In the data rows, 128 means zero.
Here are some points:
[148 167 102 136 106 145  98 174 161 147 160 109  82 139 171 168 103 132 127 112 121 169 207 137 118 198  85  51  75 119 167 136]
[184 141  85 109 132 124 120 157 158 141 172 122  91 126 135 178 122 118 151 107 125 149 183 110 132 163  88  76 104 142 156 118]
[123  97 110 126  96  19 153 104 119 130 114 113 119  59 181 148 159 123 161 135  67  90 121 127 178 113  86 101 133  99 131  95]
[140  94 122  89  67 115 126  91 144  88  76 114 135  97 143 133  94 110 186 134 150  94  98 135 178 136 113 140 147  51 131  59]
[222 150  94 111  69  74  69  45  90 116 173 156  84 169 158  73  63 145 187 127  57 200  87 108 131 171  71  71 227  70  92 110]
[128 116  74  55  94  97 134 126 102  90 113 150  91 105 118 133 156  86 139 102  93 128 133 153 139 177 113 141 117 138 109  77]
[127 141 146 130 126 128  78 124 150 132 140  91 135 182 146  66 144 135 129 136 112 101  81  97 116 185 182 109 154  87  78 131]
[174 162  58 133  83 154 107 209 144 191 229 107  89 141 143 165 118 145 154  88 125 164 234 123 137 212  85  12  57 144 171 157]
[133 121 100  96  82 111 121  93 137 114 108 158 112 140 147 136  75 103 156 131 127 131 128 163 134 162 128 121 139  82 140  88]
[109 165 109 122  85 182 105 167 108 135 128  85 159 151 130 175 110 154 101  96 126 132 185 140  98 154 136 165 114 155 120 135]
[156  77 168  54 136  96 138  57 117 138  71 160 156  54  88  73 176  92 175 136 125 121  42 128 131  30  83 233 187 167 107 151]
[154 116 157 160 138  99 152  94  99 127 128 171 101 158 138  67 107 142  98 160 129 154 112 165 154 119 118 108 164 121 107 137]
[105 130 127 117 161 139 121  90 149 140 157 136 104 114 113 148 140 111 135 106 166 117 117 101 123 112 151 167  97 146 140 139]
[134 127 157 175 206 166 131 126  74 126  90 133 155 151 125 122  80  99  68 147 154 149 146  84 136  60 109 110 157 169 184 186]
[141 119 120 134 135 132 133 135 101 129  80 136 150 116 121 143  88 100 108 131 130 152 168 105 141  86 105 113 102 140 176 137]
[151 113 118  79 109 176 122 162  92 129 115 132 152 152 112 140  95  90 116 150 111 166  93  86 148 121 148 114 148 124 151 147]
[149 153 170 137 134 110 115  82 188 126  82 161 117 158 125  57 156 191 166 174 134 122 101 144 121 125 121 159 199  52  94  54]
[ 81 133 140 131 127  95 133 147 135 122 124  91 155  84 139 149 195 138 135 140 114  92 137 126  99  88 138 145 131 137 118 126]
[108 125 149 119 111  73 147 130  66 114 109 157  95 129 151 127 158 156 122 143  83 174 121 158 139 140  89  77 158 129 105 114]
[100 147 170 180 143 107  74 106 124 106 144 136 111 173 147 100 157 166  96 136 113 133 117 197 105 161 121 170 147  84 100 165]
[171 116 104 164  91 128 152 131 186 152 109 125 157 137 120 178  87 109 121 152 103  70  91  88 179  98 123 129 158  81 182 116]
[ 22  88 193 129 141 101 151 135  73 107  83 123 152 133 138  95 156 121  60 108 123  76 101 159 125 172 178 146  53 167 130 165]
[166 137 107 152  97  21 117 138 139 128  74 146 122 141 199  62 179 168 168 172  78 119 127 137 156 159 107 119 181  65  82 118]
Here are 12 more points, each followed by its number:
[123 124 158 167 141  93 124 131 122 130 111 118 136 100 155 149 150 137 118 135 103 104 151 164 139  83 112 152 114 143 132 138] 0
[136  80  95 168 148 163 161 128 118 180 210  93 161  96 132 178 113 118 118 121 165  67 148 110 128  72 154 117  88 129 122 160] 1
[ 92 105 146 103 144 128 107 129 116 124 103 109 141 124 123  78 152 117 140 142 142  85  91 131 123 144 162 164 139 114 102 116] 2
[146 149 104 144 165 178 116  67 233 127 177 157 137 178 119 134 100 140 176 161 149 105  20  64 123 110 194 147 186  55 101 120] 3
[  0 137 185 141 148  19 145 197 116  82  95  47 132 107 191  70 246 163  67  53  86  31  95 112  66 255 185  86   0 176  64 128] 4
[141 115 155 128 115 117 129 100 104 125 108 124 137 109 136 103 132 138 131 129 111 139 123 180 142  94 118 136 153 151 108 151] 5
[209 135 100  94 131 227 126 204  81 170  91 140 157 108  77 184   0  87  99 107 222 206 240  91 137  73  69 101  91 208 223 203] 6
[201 146  87  91  88  99  84  81  98  92 165 147  83 173 174  96  55 131 200 125  72 182  98 117 141 166  73  93 186  42 109 128] 7
[ 31 130 169  93 132  86 164 161 131 103 109 109 144  85 132  97 222  93 114 113 112  53 105  82  83 174 181  97  35 186 112  98] 8
[ 47  87 152  82  97 135 139 158  62 103  68 105 122 120 144 113 132 133 111  72  81  53 110 154 163 189 183 109  76 141 132 136] 9
[  0 132 136 119 168  62 132 167 153  91  93 102 146  70 124  99 235 102  96  97 134  67  71  87  78 198 152 185  16 171  75 122] 10
[180 154 183 140 140 175 140 115  93 167 170 155 138 111 147 164 109 140 128 168 139 196 121 209 141  30 128  95 199 150 143 169] 11
Which of these numbered points is nearest to each point below by angle, seen from the average point of the first points? Its number follows each.
[ 80 144 123  83 164 141 132 119 185 101 123 114 145  90  69 117 211  76 121 121 157 106  65 104  72 131 152 197 121 148  80  96] > 10
[ 90 139 141  94 125 144 143 137 131 135 138 119 143 125 109 124 140 112 114 131 110 126 114 124  96 127 144 135 122 144 111 122] > 8
[106 118 147 139 154 169 128 124 168 136 167 105 126 110 132 148 139 138 148  97 161  92 132 111 115 131 145 129  96 141 151 158] > 1
[126 105 127  67 105 138 109  70 102 131 120 106 141  98 115 118 134 124 168 117 150 136 101 135 105 148 127 143 167  97  88 121] > 2
[ 99  98 148 121 144 125 152 116  74 106 115 110 122  96 121 117 184 129 127 147 141 117 115 155 117 117 149 188 133 137  87 104] > 2
[168 121 127 130 147 135  82  72 119 103 112 163 122 144 104  58  76 138 141  99 170 170 106 115 124 124  98 157 182 117 146 165] > 7
[ 78 152 138 154 140  86 182 168 212 131 143 144 116 108 138 159 169 116  73 154 131 133 158 119 140 129 136  96  56 163 133  84] > 8
[137  99 166 147 110 116 145 104  95 138 120 132 160 120 146 106 142 152 119 142 111 147 124 190 137  68 129 153 172 159 107 143] > 5
[120 115 124 156 144  70 129 123 104 117 116 154  84 143 162 131 168 138 118 131 119 140 147 173 148 132 105 164 123 118 118 129] > 0
[ 93 150 114 179  97  86 118 188 111 115 113  98 137 120 150 137 132 148 109 116  79 112 183 126 158 150 132  56  58 142 143 116] > 4
[105 125 106 132 118 119 120 128 144 124 136 106 130 102 136 158 140 107 138 116 111  92 110 108 124 155 141 120 103 133 127 117] > 8
[127 115 124  89 107 140 110 107  92 121 125 116 135 128 120 117 116 121 152 106 149 146 131 141 120 147 126 156 159 105 106 129] > 2
